A single turn carries every row of the set below to another of its rows. Some are shown first; where does it send the rows asked next?
J_637: [ -7 -21 -21 -18  -4  -2  21  10  11  -2   8  -5  46  16  -4  25  43]
J_706: [  0 -14 -31 -24  -8  13 -21  24  21 -21   0 -16  20   0   1  21  32]
J_515: [  2 -27 -18 -20 -10  12 -15  29  16 -30   2 -16  35   6   4  17  37]
J_850: [ -9 -44  17  15  -8   1   5   4  -2  16  -4 -24 -14  -1   6  20  64]
J_727: [ -1  -5  28 -18   1  18  10  16 -23   5  10 -43  -6  28  39   0  22]
J_433: [ 11 -37  13  13  15 -17  16  -3  29 -13  -3 -18  -2  13   1  19  24]
J_564: [-23 -11 -27 -11  -7   4  11  11  17   6  -2  -8  35  16 -11  30  19]
J_620: [ -3   4  31 -19  -8  20   9  23 -23   9   5 -31   5  31  40  -3  28]
J_560: [ -6  -5  36 -28  -6 -31 -10   6  -3  26   9 -19  13  -2   4 -16  21]
J_54: [ -5 -14  15 -22  -4 -11 -13   7  14  16  12 -29  -5 -14  20 -34  11]
J_739: [-13 -10 -35 -15   1   3  15   4  15   4   7 -12  24  12  -8  35  26]
J_691: [ -6 -22 -26 -19  -9  13 -21  25  22 -25  -1 -21  23   2  -2  20  23]
J_267: [-13  -9  32 -35 -14 -18 -13   7   0  25   9 -36   3   1  17 -20  18]
J_950: [-24 -36  18  20 -16   7  -4  10   2  23 -17 -21 -11   1  -2  18  50]
J_507: [-13 -33  23  15 -23   3   0  16  -3  22 -16 -10   3   3   5  14  69]
J_80: [ 11  -7  13  -7   4  28  12  21 -13  -4  12 -25  -2  17  47 -15  27]
J_771: [-12 -33 -19 -13   0  -4  23   5  12  -7  12 -16  40  15  -7  28  28]
J_421: [ -2   0  28  -4   9  20  14  16 -28   6   6 -30  -2  31  27  10  12]
J_550: [ -8 -17  18  20  -5  -4   2  14  32   0 -28  -3  12  22  -3  14  10]
J_969: [  4 -32 -22 -22  -4  11 -11  23  16 -32   6 -22  27   3   5  20  35]
J_978: [-10 -21   8  11 -13   6  -2   7  -1  27 -12 -13 -15  -3   5  21  70]
J_449: [ -3  -1  23 -40  -8 -19  -9   5  -1  27  13 -32  -3  -2  19 -17  32]
J_882: [  0   0  13 -27 -10 -10 -16  12  14  22   8 -17   2 -13  24 -36  23]
J_928: [ 21   1  -7   3  13  -8  12   1  29   2  -9   1 -11  11   9  25  45]
J_720: [  3 -10  22  -3  -3  30   9  26 -12  -3   3 -25   9  21  43 -19  18]
J_752: [ 15  -4  17   5  -7 -11   9  17  27   3 -20  16  26  18   8  11  49]
J_949: [  2  -4  28 -32   4 -30  -5   0  -4  24  18 -22   1  -7   6 -12  27]
J_56: [  4  14  26  -8   6  21  13  21 -29  11   2 -20   4  30  30   9  24]

J_564 -> J_771
J_560 -> J_421
Now these:
J_507 -> J_950
J_882 -> J_720
J_620 -> J_267
J_550 -> J_433
J_515 -> J_691

